[[115 124 123 154 130 143 142 135 116 115 124]
 [127 122 130 153 142 125 128 126 136 118 117]
 [127 118 130 155 142 126 130 123 138 117 115]
 [123 108 126 122 110 145 144 115 129 130 126]
 [133 108 133 124 124 128 131 109 146 132 120]
 [122 110 125 123 110 146 144 118 126 130 127]
 [121 149 123 134 132 129 126 149 108 123 137]
 [115 124 123 155 131 142 141 135 117 115 123]]
=>
[[115 124 123 155 131 142 141 135 117 115 123]
 [115 124 123 154 130 143 142 135 116 115 124]
 [127 122 130 153 142 125 128 126 136 118 117]
 [127 118 130 155 142 126 130 123 138 117 115]
 [123 108 126 122 110 145 144 115 129 130 126]
 [133 108 133 124 124 128 131 109 146 132 120]
 [122 110 125 123 110 146 144 118 126 130 127]
 [121 149 123 134 132 129 126 149 108 123 137]]

[[127 142]
 [128 148]
 [128 118]
 [129 116]
 [129 124]
 [128 148]
 [127 125]
 [129 104]
 [129 127]
 [127 109]]
=>
[[127 109]
 [127 142]
 [128 148]
 [128 118]
 [129 116]
 [129 124]
 [128 148]
 [127 125]
 [129 104]
 [129 127]]

[[130 125 118 132 128 131 126 138 120 128 134 126 119]
 [114 119 127 128 124 123 127 136 130 127 131 130 132]
 [106 133 125 127 124 119 126 129 124 127 129 129 151]]
=>
[[106 133 125 127 124 119 126 129 124 127 129 129 151]
 [130 125 118 132 128 131 126 138 120 128 134 126 119]
 [114 119 127 128 124 123 127 136 130 127 131 130 132]]

[[134 112 138 128 140 111 148 143 139]
 [144 125 114 156 118 129 117 140 135]
 [111 136 139 101 134 134 133 112 118]
 [117 125 146 103 142 120 146 124 126]]
=>
[[117 125 146 103 142 120 146 124 126]
 [134 112 138 128 140 111 148 143 139]
 [144 125 114 156 118 129 117 140 135]
 [111 136 139 101 134 134 133 112 118]]

[[131 141 148 138 108 106 119]
 [135 137 147 137 104 109 115]
 [143 140 141 139 104 105 111]
 [105 112 117 113 148 145 147]
 [ 99 108 123 112 140 139 152]
 [119 116 111 111 148 147 140]
 [150 147 146 146 105 109 102]
 [111 109 116 108 147 148 152]]
=>
[[111 109 116 108 147 148 152]
 [131 141 148 138 108 106 119]
 [135 137 147 137 104 109 115]
 [143 140 141 139 104 105 111]
 [105 112 117 113 148 145 147]
 [ 99 108 123 112 140 139 152]
 [119 116 111 111 148 147 140]
 [150 147 146 146 105 109 102]]

[[110 109 145 142 146 106 146]
 [146 149 107 109 108 154 106]
 [118 120 131 126 137 120 133]
 [137 132 134 146 122 127 131]
 [137 137 121 125 119 138 120]
 [123 123 132 130 132 125 130]
 [113 108 152 156 145 102 151]
 [127 122 141 150 130 118 138]
 [116 117 134 130 139 118 136]
 [118 121 129 122 135 124 130]
 [121 116 145 152 137 111 144]
 [140 144 110 109 113 148 109]]
=>
[[140 144 110 109 113 148 109]
 [110 109 145 142 146 106 146]
 [146 149 107 109 108 154 106]
 [118 120 131 126 137 120 133]
 [137 132 134 146 122 127 131]
 [137 137 121 125 119 138 120]
 [123 123 132 130 132 125 130]
 [113 108 152 156 145 102 151]
 [127 122 141 150 130 118 138]
 [116 117 134 130 139 118 136]
 [118 121 129 122 135 124 130]
 [121 116 145 152 137 111 144]]

[[149 108 107 149 149 149 107 107 136]
 [106 147 149 107 107 107 149 148 123]
 [118 117 117 114 124 117 118 117 149]
 [118 149 151 122 116 119 151 150 108]
 [101 143 144 100 104 100 144 143 138]
 [102 139 139 101 106 102 140 139 143]
 [142 136 135 146 136 142 134 136 107]
 [137 106 105 133 140 136 104 105 148]]
=>
[[137 106 105 133 140 136 104 105 148]
 [149 108 107 149 149 149 107 107 136]
 [106 147 149 107 107 107 149 148 123]
 [118 117 117 114 124 117 118 117 149]
 [118 149 151 122 116 119 151 150 108]
 [101 143 144 100 104 100 144 143 138]
 [102 139 139 101 106 102 140 139 143]
 [142 136 135 146 136 142 134 136 107]]

[[156 106]
 [129 155]
 [138 150]]
=>
[[138 150]
 [156 106]
 [129 155]]

[[139 156 128 107 118]
 [129 154 139 112 106]
 [146 148 128 103 101]
 [102 116 139 156 143]
 [150 124 105 116 148]
 [141 150 133 106  98]
 [109 109 130 155 144]
 [155 112 107 115 127]
 [111 106 130 154 140]
 [118 146 150 120 101]]
=>
[[118 146 150 120 101]
 [139 156 128 107 118]
 [129 154 139 112 106]
 [146 148 128 103 101]
 [102 116 139 156 143]
 [150 124 105 116 148]
 [141 150 133 106  98]
 [109 109 130 155 144]
 [155 112 107 115 127]
 [111 106 130 154 140]]
